Small tables with named rows and columns. After each table, cells are looked up by row and column.

lufu =
        tidok    sul  navibo    sot  bisok    mul    toz  navat  sizof
mip     7.395  7.545   5.410  1.519  0.081  6.204  6.639  1.412  4.554
vud     3.058  1.805   4.376  0.172  3.939  1.404  2.741  3.870  5.586
galivi  0.292  1.866   4.019  7.417  7.751  3.710  6.051  7.361  4.069
lagev   1.065  5.655   5.228  1.346  7.093  3.269  1.167  7.029  5.033
zovaz   2.692  4.431   6.569  7.851  3.960  0.019  2.061  2.630  5.899
fovig   3.438  7.846   6.915  6.226  5.251  7.873  4.241  4.177  0.092

vud, bisok -> 3.939
vud, sul -> 1.805
fovig, sizof -> 0.092
zovaz, bisok -> 3.960
galivi, sul -> 1.866
mip, sul -> 7.545
fovig, toz -> 4.241
zovaz, toz -> 2.061

kiv:
cols = tufo, lof
fem: [71, 40]
gigifop: [161, 59]
kebefef: [186, 44]
vudi: [219, 70]
magesi: [46, 175]
dup: [76, 204]
zel: [87, 174]
papomiz: [180, 194]

tufo of vudi: 219
lof of gigifop: 59
lof of fem: 40
lof of papomiz: 194
tufo of magesi: 46
lof of vudi: 70
lof of dup: 204
tufo of kebefef: 186
tufo of gigifop: 161
tufo of fem: 71
lof of kebefef: 44

Table mep
,pemib,rekefes,tuper,petoma,bet,gis,gov,nini,pida,pir
robifi,51,44,52,80,51,47,31,48,60,71
levokun,51,46,48,52,51,47,49,46,48,48
ked,51,44,48,67,50,47,42,46,54,59
fanun,51,44,48,52,51,50,49,46,48,48
fidol,51,37,52,47,51,47,49,43,48,48
burimip,51,44,48,52,51,47,49,46,48,48
pim,51,44,48,52,51,47,49,46,48,48
mev,40,56,47,54,51,47,49,46,48,48
fufu,16,74,32,68,56,73,56,47,48,41

What is the gov of mev in mep? 49
What is the petoma of fidol in mep? 47
What is the bet of burimip in mep? 51
What is the pida of burimip in mep? 48
What is the petoma of levokun in mep? 52
What is the pir of mev in mep? 48
What is the pir of ked in mep? 59
What is the tuper of fufu in mep? 32
What is the rekefes of ked in mep? 44
What is the pemib of mev in mep? 40
What is the gov of fidol in mep? 49
What is the petoma of ked in mep? 67
Row with the largest nini: robifi

Table zuso
|  | zito | nekovu | gopa | logas | zeva | sozer | zopuz | dedugu | binipit |
|---|---|---|---|---|---|---|---|---|---|
| piz | 0.238 | 0.146 | 0.565 | 0.490 | 0.758 | 0.323 | 0.847 | 0.807 | 0.399 |
| tilu | 0.462 | 0.793 | 0.458 | 0.677 | 0.271 | 0.704 | 0.164 | 0.131 | 0.436 |
| zes | 0.831 | 0.647 | 0.517 | 0.469 | 0.444 | 0.620 | 0.439 | 0.568 | 0.698 |
| deg | 0.574 | 0.873 | 0.632 | 0.309 | 0.724 | 0.230 | 0.610 | 0.254 | 0.629 |
| siku | 0.359 | 0.466 | 0.630 | 0.358 | 0.849 | 0.190 | 0.846 | 0.584 | 0.508 |

tilu, nekovu -> 0.793
siku, zito -> 0.359
zes, nekovu -> 0.647
siku, zeva -> 0.849
siku, logas -> 0.358
zes, binipit -> 0.698
deg, binipit -> 0.629
siku, sozer -> 0.190
deg, dedugu -> 0.254
zes, zopuz -> 0.439
zes, dedugu -> 0.568
Row with the largest gopa: deg

kenusa:
,tivonim,ris,dibon,ren
kenezez,211,137,152,217
bev,188,166,212,37
vogovi,147,212,174,217
kor,192,160,193,165
bademud,213,135,171,190
rav,233,120,158,193
futunes,204,151,158,224

What is the ren of rav in kenusa? 193
What is the dibon of rav in kenusa? 158
What is the tivonim of vogovi in kenusa? 147
What is the ris of bademud in kenusa? 135
What is the dibon of kenezez in kenusa? 152
What is the ren of kenezez in kenusa? 217
What is the tivonim of rav in kenusa? 233
What is the dibon of futunes in kenusa? 158
What is the ris of vogovi in kenusa? 212
What is the tivonim of bev in kenusa? 188
What is the ren of bev in kenusa? 37
Row with the largest dibon: bev

lor:
         mizafu  zopok  bez
kora        186     80  105
tebageg      63    178  105
vevenu      132    147  193
barun       152    186   96
vukel       187    124   90
vav         199     72   57
koge        194    104  153

vav, mizafu => 199
koge, zopok => 104
barun, bez => 96
barun, mizafu => 152
vukel, mizafu => 187
vav, bez => 57
vevenu, bez => 193
koge, mizafu => 194
vav, zopok => 72
kora, mizafu => 186
barun, zopok => 186
tebageg, zopok => 178
vevenu, mizafu => 132
vevenu, zopok => 147
vukel, bez => 90
kora, bez => 105
koge, bez => 153
tebageg, mizafu => 63
tebageg, bez => 105
vukel, zopok => 124

sog:
,fipi,tuvesaz,larule
fevale,39849,49402,50332
lora,37070,74093,70026
gufulev,51307,39303,42204
datosub,48429,83948,77909
mek,39971,69042,65953
nuzukor,42723,79059,74014
tevovip,56972,49203,50128
sumabo,54172,34301,38193
kug,71173,24370,30288
mut,37041,93947,85912
sipu,39975,73989,69904
sug,37094,93872,85818

mut, larule -> 85912
sumabo, tuvesaz -> 34301
datosub, fipi -> 48429
gufulev, larule -> 42204
mut, tuvesaz -> 93947
tevovip, larule -> 50128
tevovip, tuvesaz -> 49203
mek, tuvesaz -> 69042
sipu, larule -> 69904
lora, tuvesaz -> 74093
lora, fipi -> 37070
fevale, larule -> 50332
gufulev, fipi -> 51307
kug, tuvesaz -> 24370
nuzukor, tuvesaz -> 79059
sipu, tuvesaz -> 73989
fevale, fipi -> 39849
kug, fipi -> 71173
sumabo, larule -> 38193
Row with the largest fipi: kug

fafodis =
|  | tetimu | sar | tet | sudu | sok | seb | davota | rogi |
|---|---|---|---|---|---|---|---|---|
| dom | 107 | 246 | 88 | 149 | 111 | 136 | 49 | 137 |
| bala | 111 | 218 | 106 | 169 | 137 | 134 | 81 | 165 |
| gepot | 161 | 140 | 134 | 37 | 93 | 153 | 131 | 48 |
| lig | 157 | 137 | 144 | 58 | 102 | 148 | 138 | 65 |
| rovifi | 164 | 139 | 98 | 135 | 157 | 179 | 130 | 119 |
| legi | 191 | 120 | 96 | 158 | 195 | 245 | 165 | 141 |
| busazud | 185 | 132 | 92 | 157 | 188 | 238 | 142 | 140 |
| sevom | 79 | 150 | 190 | 131 | 96 | 44 | 129 | 157 |
| gadi | 109 | 183 | 127 | 172 | 135 | 122 | 106 | 167 |
| pazekul | 181 | 15 | 197 | 120 | 162 | 152 | 238 | 124 |
| giz | 78 | 148 | 190 | 138 | 95 | 39 | 129 | 156 |
| pim | 83 | 152 | 188 | 132 | 92 | 50 | 129 | 152 |

What is the tet of legi in fafodis?
96
What is the seb of sevom in fafodis?
44
What is the sar of gepot in fafodis?
140
What is the sar of bala in fafodis?
218
What is the tetimu of rovifi in fafodis?
164
What is the sar of rovifi in fafodis?
139

